(in the rows, 128 means zero)
Each path below is one point turned by a fixed rotation once a step. After each direction that follows a path, write how fast that rotation turns it, in degrees per step (0 if it stays still).
Each turn is a multiple of 5 degrees from 10 to 175, or 0.
Each row of a path follows its step; steps can be skipped.
path 1
step 0: [131 136 121 138 134 123 124 123 129 121 125 133 134 126 125 123 121 126
 128 128 137 122 134 127 128 118 123 133 129 140 123 130 125 129 137 120
 128 128 129 126 129 118 124 129 133 120 128 120 120 134 128 135 126 131
 130 134 132 126 127 136 138 121 135 132 128]
step 1: [120 116 122 126 132 125 126 134 129 131 125 129 134 121 122 125 131 124
 125 123 133 132 127 118 125 136 137 123 131 126 132 115 131 118 126 125
 119 129 121 134 126 130 121 129 128 121 135 134 136 131 132 126 139 133
 132 131 132 130 127 126 126 139 127 131 128]
step 2: [138 135 132 132 125 117 133 131 121 132 129 133 130 127 138 132 117 133
 132 132 133 121 139 128 130 123 132 123 132 138 127 129 132 130 130 126
 125 121 129 136 133 136 132 126 127 128 125 118 126 123 118 139 130 132
 137 125 131 129 129 128 122 131 123 124 133]
step 5: [130 117 127 137 124 124 136 135 130 135 129 128 120 122 132 131 119 135
 131 123 139 128 128 124 124 119 131 127 126 132 127 133 125 130 131 123
 127 119 128 127 135 129 129 136 131 125 130 123 133 131 131 127 126 130
 137 130 129 136 125 129 118 130 123 130 146]
step 7: [123 125 118 134 129 139 127 132 133 123 130 128 125 138 134 120 133 130
 128 132 129 116 137 119 126 119 129 131 131 135 129 125 138 130 122 122
 128 125 130 136 122 129 124 131 133 122 134 117 129 131 136 126 128 134
 128 127 132 133 125 129 126 139 131 131 130]
step 9: [128 128 130 136 129 119 114 129 141 130 122 133 134 131 125 126 125 124
 127 130 134 120 127 123 127 122 135 131 127 131 117 129 132 138 130 122
 125 130 124 130 128 135 124 118 132 122 131 132 115 128 127 132 137 133
 133 130 130 132 128 128 124 127 134 121 134]
step 10: [123 127 126 123 128 127 126 127 125 126 123 131 129 126 135 123 138 128
 131 127 132 123 134 117 133 125 123 126 128 129 133 124 134 120 113 127
 123 124 135 126 123 131 123 143 126 127 126 127 137 132 131 136 128 126
 137 131 137 120 124 129 120 140 125 130 125]
step 11: [135 130 126 134 130 128 135 118 127 129 125 136 132 123 127 125 116 128
 125 131 144 127 137 126 126 121 127 120 126 137 122 125 133 126 130 127
 130 130 132 136 129 125 133 126 139 126 125 121 129 121 124 125 133 132
 122 140 124 137 129 129 131 119 130 128 128]
step 13: [127 129 128 123 128 124 131 132 129 132 124 134 136 125 125 125 122 130
 135 138 136 117 135 128 130 120 121 123 132 126 130 122 139 121 121 122
 128 121 131 125 130 131 138 128 119 121 131 124 124 124 120 134 129 131
 138 128 129 124 134 126 129 141 121 128 127]
step 15: [126 131 127 123 121 131 132 135 143 136 123 138 127 129 117 125 124 128
 131 131 128 130 136 116 133 136 135 126 136 129 123 127 132 120 131 127
 117 132 127 135 124 128 122 128 136 129 137 131 131 129 118 131 131 130
 130 125 124 129 133 128 125 131 127 123 121]
step 16: [130 128 127 138 135 125 130 136 129 129 124 129 130 134 132 128 126 133
 137 128 139 123 135 127 122 122 123 133 129 137 123 126 123 132 120 126
 129 118 132 120 132 129 132 127 120 125 134 118 120 129 130 134 130 127
 134 127 122 132 122 125 119 137 127 139 135]
[128 128 130 131 128 127 130 128 129 128 128 126 127 130 127 127 129 129
 129 125 129 128 128 128 127 129 127 129 129 127 127 127 128 126 130 125
 131 130 127 126 129 126 128 127 127 127 128 128 126 130 128 128 129 127
 128 129 127 129 129 125 131 129 128 129 128] => 90
[128 128 129 128 129 130 129 130 128 128 127 130 128 129 127 127 129 130
 128 126 130 128 128 129 127 128 128 128 128 129 128 128 128 126 128 129
 128 129 128 125 128 130 127 127 128 130 128 128 130 124 126 129 128 131
 128 128 129 126 129 128 131 128 127 125 126] => 160
[128 129 127 130 126 127 129 128 129 128 125 127 126 124 129 130 128 127
 127 129 129 130 128 126 128 126 125 129 128 125 129 127 130 127 127 129
 129 128 128 125 128 129 129 129 130 128 127 127 126 127 130 125 127 130
 128 128 128 128 127 128 129 126 127 129 128] => 55
path 2
step 2: [124 139 118 132 128 132 129 125 135 124 133 125 128 125 128 131 131 124
 132 131 129 132 129 121 122 120 125 130 122 129 127 120 128 122 118 127
 134 122 132 129 139 133 129 135 130 126 131 125 124 131 123 127 129 129
 129 127 132 120 125 141 138 129 131 135 139]
step 3: [122 136 124 129 128 132 142 123 129 122 131 121 131 123 124 124 136 132
 127 129 137 126 126 125 132 128 120 121 118 138 129 121 129 125 121 133
 132 128 130 123 129 130 130 132 126 128 129 127 127 129 122 131 141 139
 127 125 132 128 127 128 137 124 126 121 131]
step 4: [124 125 131 131 123 123 135 129 122 129 125 127 130 124 125 119 133 127
 134 128 136 124 135 120 128 131 129 122 122 123 125 125 130 122 124 135
 132 132 134 124 120 139 134 130 124 124 124 129 128 125 115 132 131 128
 131 124 137 124 112 123 131 130 127 124 131]
step 5: [114 121 127 134 123 129 126 124 133 137 126 127 126 119 119 124 129 129
 125 120 138 115 136 127 129 131 126 120 124 124 125 124 133 122 135 125
 129 129 131 122 125 126 127 126 125 121 117 122 123 127 128 129 124 124
 130 117 131 126 127 129 127 130 126 124 125]
step 6: [124 130 126 129 129 134 130 126 135 143 123 122 125 127 125 133 125 119
 124 124 133 134 130 131 135 127 133 125 128 128 117 131 128 113 126 124
 129 129 130 123 126 126 136 124 125 124 125 117 123 129 129 126 121 129
 126 123 136 118 127 123 119 128 122 131 129]
step 7: [142 133 122 134 128 128 127 125 129 131 129 121 124 125 124 134 124 131
 121 119 140 130 132 132 131 128 131 121 133 133 134 130 125 125 121 127
 129 127 126 122 121 125 139 115 130 128 119 122 131 131 133 127 130 133
 126 129 128 123 133 124 125 132 123 127 138]
step 10: [132 129 131 133 125 133 134 127 125 126 130 127 128 127 125 129 120 125
 131 120 129 122 127 125 132 125 121 130 124 129 126 127 127 117 132 122
 129 127 136 138 122 137 131 134 128 128 143 127 132 129 124 128 132 129
 123 133 132 126 138 138 132 124 118 139 126]
step 11: [136 128 131 135 121 130 129 126 135 126 128 128 129 127 129 122 127 128
 132 120 137 125 126 138 131 127 125 123 129 132 133 124 125 126 128 124
 126 133 142 129 121 132 135 139 122 124 138 127 134 119 127 130 132 133
 116 134 124 130 127 128 129 120 134 126 126]
step 13: [121 133 132 124 117 121 120 120 133 132 125 124 131 124 133 130 130 128
 118 122 132 131 128 129 124 131 133 125 131 133 126 124 131 127 123 118
 128 124 129 123 135 136 124 139 121 118 127 128 121 125 135 123 134 120
 123 125 130 130 129 135 126 133 130 129 131]
step 14: [126 136 122 120 124 123 129 124 125 127 127 129 131 129 133 135 133 132
 115 124 132 137 130 131 130 139 131 119 127 133 121 123 122 119 126 126
 133 134 124 125 131 136 128 133 128 127 131 127 127 133 136 132 131 128
 131 131 135 133 129 130 121 122 115 129 127]
step 16: [126 114 126 130 120 133 131 125 128 132 131 138 137 134 131 124 123 123
 125 124 131 131 136 134 126 135 118 128 132 121 134 133 125 124 133 129
 129 137 124 124 126 130 125 124 130 135 129 130 127 125 132 136 126 119
 129 123 133 133 131 131 126 137 122 122 127]
[128 128 128 130 128 129 127 127 129 132 127 130 127 127 128 128 126 127
 131 129 127 128 129 128 128 129 129 126 127 126 128 131 130 129 131 129
 127 130 131 127 129 129 128 128 127 127 127 128 128 128 126 128 131 128
 126 128 127 128 130 127 129 127 126 127 127] => 60
[130 125 130 127 127 126 128 130 129 129 127 128 126 128 128 126 128 129
 128 129 128 127 127 129 128 127 129 128 129 127 130 128 129 127 128 131
 128 127 126 125 128 129 127 129 126 128 128 131 129 130 127 129 130 126
 127 125 130 129 129 128 128 131 129 126 128] => 90
path 3
step 0: [124 136 128 123 112 125 128 137 133 135 126 131 134 132 128 129 136 127
 136 142 130 128 131 122 137 117 132 120 130 130 131 119 135 129 125 123
 134 125 123 129 125 130 124 130 131 125 132 136 123 123 117 127 126 135
 125 131 130 129 133 135 132 128 133 132 130]
step 1: [132 124 132 124 121 125 130 126 133 140 119 125 127 128 125 122 138 130
 121 136 128 130 125 118 133 133 131 126 122 133 132 120 140 133 118 123
 132 139 133 137 129 117 135 128 130 132 128 132 128 128 121 128 137 129
 123 135 130 130 119 134 130 125 128 126 129]
step 2: [132 121 125 120 120 140 134 129 133 140 129 128 129 133 137 125 131 124
 123 134 129 126 126 124 127 122 118 125 133 137 144 126 140 121 131 131
 130 130 130 135 130 128 138 132 127 125 127 132 132 134 126 120 129 129
 121 126 128 127 125 128 122 122 130 127 118]
step 3: [123 125 119 123 132 133 136 126 124 136 132 138 127 132 133 129 137 125
 131 137 127 126 129 121 128 134 121 138 131 129 132 122 131 128 128 123
 132 128 123 130 126 135 138 125 138 124 130 130 127 126 120 124 137 129
 133 129 116 140 125 134 126 114 129 128 131]
step 4: [119 120 122 124 130 129 135 130 130 133 132 133 132 136 118 132 125 125
 136 133 125 135 129 128 127 123 121 125 127 129 131 121 130 129 129 127
 131 134 130 128 121 128 144 127 127 131 135 130 118 132 123 130 136 129
 113 130 123 130 130 124 137 127 141 133 135]
step 5: [121 117 116 123 128 119 125 129 131 132 129 131 133 119 129 128 139 126
 138 133 133 131 129 124 140 125 123 117 123 127 129 123 131 127 131 123
 133 126 134 125 128 121 140 135 123 125 133 126 129 130 118 122 131 139
 127 132 128 128 128 132 120 129 128 129 135]
step 7: [136 124 132 126 121 144 130 122 125 125 133 123 126 127 130 130 144 119
 121 141 132 130 122 116 129 123 126 131 125 131 134 120 137 130 122 123
 135 131 132 125 127 127 132 127 120 126 134 120 128 130 127 130 139 133
 128 131 131 129 127 129 132 126 132 126 131]
step 8: [134 124 129 118 126 131 133 124 131 135 131 131 126 125 129 133 129 128
 134 144 131 126 126 130 133 124 119 127 133 130 140 127 137 125 119 125
 135 129 124 119 126 126 128 128 121 121 129 138 127 120 129 124 132 125
 125 138 120 134 131 130 129 117 135 137 122]
step 11: [121 124 122 130 117 131 126 131 125 130 120 128 143 128 131 133 140 124
 134 135 132 128 124 133 132 129 116 127 126 127 137 122 135 135 133 121
 127 132 124 128 133 131 138 128 133 121 137 128 134 128 127 124 137 127
 124 122 131 129 132 134 120 123 126 127 130]
step 14: [125 131 123 118 125 127 130 126 129 126 129 131 128 133 123 130 139 126
 132 138 138 135 127 125 133 127 126 124 130 130 136 121 126 125 130 129
 136 124 134 141 127 127 129 130 130 117 128 132 124 114 115 121 127 127
 132 139 130 128 125 128 129 121 135 136 122]
step 16: [130 119 129 131 128 133 135 125 127 131 128 123 135 136 124 138 129 125
 122 136 135 128 129 127 132 127 123 120 136 135 134 128 140 122 131 119
 133 130 128 129 135 123 142 137 125 137 134 134 128 122 127 128 133 135
 123 133 127 134 128 135 122 123 124 126 124]
[127 126 129 127 124 128 128 130 128 127 129 129 128 126 129 129 129 127
 128 127 130 129 126 127 128 126 128 128 128 127 126 127 130 130 126 128
 128 128 132 128 128 127 124 130 128 128 127 127 127 127 128 127 128 126
 130 127 127 129 129 129 130 129 129 129 128] => 55
[127 127 129 128 127 128 129 131 127 128 129 128 126 130 127 127 128 127
 127 129 129 130 130 127 128 129 129 129 128 125 130 127 128 129 127 127
 127 131 130 127 129 129 129 128 129 126 129 127 129 127 130 125 128 130
 126 131 127 128 130 129 125 130 127 129 128] => 0
path 4
step 1: [130 122 128 128 120 131 127 121 128 135 135 130 126 120 134 129 131 130
 130 138 119 125 136 131 121 132 129 122 134 121 137 134 126 128 122 135
 131 125 123 133 125 123 116 130 128 119 137 132 135 128 126 126 120 137
 124 131 133 129 126 130 131 124 137 120 122]
step 3: [133 132 127 128 122 127 120 128 136 131 132 126 120 125 135 131 117 121
 131 131 133 128 133 131 128 130 126 133 122 134 129 125 129 132 118 130
 126 128 126 132 132 123 122 128 131 119 120 137 131 129 125 128 126 133
 125 128 130 122 128 121 145 137 139 127 116]
step 4: [125 127 126 133 122 124 132 129 128 141 134 129 121 126 138 135 125 122
 125 122 125 125 138 129 132 123 123 139 132 132 134 135 116 132 124 133
 131 138 137 128 127 128 121 129 139 124 120 133 132 130 125 128 121 129
 129 137 130 130 120 125 132 133 128 129 128]
step 6: [127 116 133 125 114 124 125 127 126 133 137 126 138 131 122 136 121 121
 127 133 129 125 130 126 130 137 132 132 126 128 136 128 127 130 127 125
 130 139 137 126 132 128 118 123 123 119 131 132 124 128 129 119 120 127
 130 138 133 131 131 124 130 127 135 124 127]
step 7: [133 124 122 130 119 127 117 116 132 130 136 130 129 121 130 135 120 135
 133 130 126 131 132 136 133 125 132 127 129 118 136 129 129 139 126 123
 129 137 132 129 122 127 128 131 123 121 128 130 130 125 116 122 127 127
 127 134 132 129 124 134 127 133 139 123 124]
step 8: [129 135 121 128 129 128 123 117 126 121 137 136 122 133 132 133 124 130
 131 137 116 125 134 128 130 128 134 133 127 121 133 136 122 132 127 128
 133 131 132 134 128 125 114 124 127 119 125 126 127 131 125 128 124 136
 129 132 138 122 129 116 129 124 133 130 127]
step 9: [129 127 127 124 114 124 126 126 130 126 133 130 132 133 130 125 130 130
 138 130 123 119 136 133 130 128 122 134 126 122 136 126 125 136 120 130
 134 124 118 139 132 119 120 126 138 119 124 128 130 136 124 130 123 131
 126 135 124 129 127 130 137 128 133 123 126]
step 10: [131 118 137 129 127 131 127 130 128 137 135 132 127 128 139 126 121 132
 132 129 131 127 135 136 128 129 131 137 137 130 133 132 128 122 119 129
 136 128 134 124 131 122 125 131 136 116 124 128 125 134 123 127 129 141
 121 130 131 131 131 119 133 133 136 120 128]
step 12: [125 124 123 133 120 126 128 118 129 140 132 131 125 124 115 131 124 119
 130 129 124 129 138 129 127 133 131 127 130 130 130 124 123 124 129 129
 129 138 138 136 123 129 122 129 131 117 117 135 131 132 129 127 125 135
 122 134 124 127 127 122 134 139 129 129 123]
step 13: [125 129 127 134 117 127 114 123 127 132 128 129 125 122 128 142 121 123
 135 129 132 127 131 126 131 122 129 141 119 125 133 133 123 129 126 133
 130 127 133 134 130 125 122 135 129 122 131 133 129 127 134 121 126 129
 128 140 131 130 129 128 127 131 128 117 116]
step 14: [133 130 117 126 117 123 126 125 128 134 141 133 133 128 129 133 122 122
 127 124 128 118 136 121 129 135 128 134 126 123 126 137 122 129 124 128
 131 134 132 125 133 129 124 131 133 121 133 125 127 132 120 121 131 132
 138 133 133 123 127 128 125 133 141 124 125]
[125 128 129 128 128 129 131 129 126 128 128 130 128 129 128 129 127 129
 128 128 128 128 127 126 130 129 128 128 129 129 127 129 128 128 128 129
 131 130 131 127 128 130 128 125 129 125 128 126 128 127 130 128 127 128
 127 128 130 128 129 124 127 128 128 130 129] => 170
[127 129 126 128 130 128 129 127 131 127 128 129 125 128 130 128 129 128
 129 128 124 127 127 127 128 127 131 126 129 129 129 129 128 128 128 128
 127 129 130 128 127 130 126 128 130 129 126 131 130 126 129 129 129 127
 128 129 127 128 128 130 129 129 128 129 130] => 95
path 5
step 1: [123 124 122 131 130 127 130 130 116 125 135 129 124 126 127 135 122 137
 132 129 123 134 132 128 128 130 116 131 138 134 133 129 123 134 135 129
 129 124 117 121 133 130 124 116 132 118 133 119 128 126 132 132 127 129
 121 136 138 130 125 125 136 131 127 132 124]
step 2: [124 125 122 116 128 131 129 113 130 132 134 123 127 130 129 122 120 133
 130 123 127 120 131 126 130 130 133 127 143 125 134 138 119 123 128 132
 124 129 125 122 128 137 125 122 132 133 131 119 130 128 133 123 124 137
 129 130 129 127 130 128 137 137 133 132 129]
step 4: [127 125 128 130 128 122 133 124 124 134 132 131 130 133 129 120 132 131
 127 130 125 142 118 131 125 130 129 128 133 122 140 131 122 133 120 126
 133 115 120 125 126 130 118 127 132 135 129 136 119 134 125 131 122 133
 121 131 123 122 124 125 128 130 138 126 129]
step 7: [137 122 124 136 120 137 127 141 133 123 122 128 125 127 132 129 129 123
 136 124 135 129 117 128 119 130 123 134 127 132 129 130 135 128 128 132
 135 125 125 125 125 130 120 124 129 122 130 133 124 134 130 118 134 129
 122 123 139 118 125 133 125 133 137 127 130]
step 8: [129 133 123 129 122 135 122 126 119 120 128 117 133 123 133 121 129 116
 129 134 125 126 125 132 114 137 121 135 127 131 132 126 122 121 118 124
 135 131 125 123 130 131 124 130 135 124 124 123 123 129 129 132 126 130
 131 125 137 134 122 132 125 132 132 131 125]
step 9: [124 120 120 132 124 137 126 134 130 123 123 126 129 125 132 124 132 126
 146 128 122 120 139 137 128 133 118 126 135 124 124 131 134 129 123 123
 126 131 128 130 138 134 133 124 130 127 119 131 124 123 133 132 123 128
 135 125 130 127 133 129 133 130 136 130 122]
step 10: [129 133 119 132 127 131 123 131 121 122 126 128 124 130 134 128 122 137
 130 126 123 116 132 132 123 133 124 128 129 120 131 130 125 141 121 129
 130 122 123 119 129 139 122 131 128 116 125 128 129 125 127 121 121 124
 125 127 119 121 129 134 136 121 125 129 127]
step 13: [126 126 122 119 134 133 137 132 127 125 137 130 130 128 129 133 131 137
 131 127 113 133 121 138 133 131 128 127 126 137 133 137 125 128 129 130
 129 118 126 127 130 133 132 117 132 125 127 137 131 131 131 120 136 125
 128 137 121 128 131 123 132 128 136 124 132]
step 14: [133 130 121 128 126 120 136 123 133 128 137 129 125 123 138 134 127 132
 124 133 121 128 124 132 131 133 131 130 128 139 125 126 120 125 130 134
 130 128 124 122 131 130 118 125 128 124 138 124 119 128 133 120 127 143
 130 140 129 119 131 132 128 131 131 126 120]
step 15: [130 127 119 127 124 134 133 131 136 136 137 129 133 123 133 130 135 127
 130 121 127 129 132 125 124 134 137 132 127 132 127 125 118 125 122 128
 127 127 132 131 125 127 127 123 127 138 124 124 124 131 140 115 120 137
 130 124 123 129 117 124 128 139 136 126 130]
step 16: [126 131 134 135 125 133 129 134 126 126 132 125 118 123 132 129 130 124
 131 115 116 137 123 131 132 138 121 126 122 128 125 125 127 129 130 126
 128 123 133 124 122 128 121 125 123 131 134 133 117 133 130 128 114 123
 131 126 127 123 120 126 128 134 138 132 123]
[128 127 130 129 127 128 125 128 127 130 130 126 128 128 127 125 129 128
 129 128 127 131 126 126 128 129 128 129 128 129 128 127 129 130 127 128
 129 128 127 130 128 127 129 127 133 128 129 128 127 129 127 129 127 126
 131 128 128 129 128 126 127 126 129 129 127] => 90
[127 128 125 126 129 126 129 127 127 127 126 129 128 126 126 127 126 128
 127 127 126 129 131 127 128 129 128 127 129 127 129 128 131 129 128 127
 128 129 126 128 129 127 128 127 130 128 129 128 127 128 128 126 129 128
 129 131 128 130 127 129 130 126 127 129 131] => 35
[128 127 128 127 128 129 128 126 126 128 128 127 129 127 128 128 126 132
 128 128 125 128 130 129 127 128 128 128 129 128 126 127 129 129 130 131
 128 129 127 128 128 131 129 129 129 126 126 128 130 128 128 131 128 128
 128 126 130 127 129 126 128 127 126 125 130] => 35
[126 126 130 127 128 130 127 127 127 129 129 129 126 126 128 129 128 128
 130 128 127 125 129 125 126 125 128 128 128 125 129 129 127 129 129 129
 127 126 128 126 129 126 127 128 127 126 125 126 126 129 128 129 126 127
 129 129 129 130 128 130 128 128 129 130 128] => 45
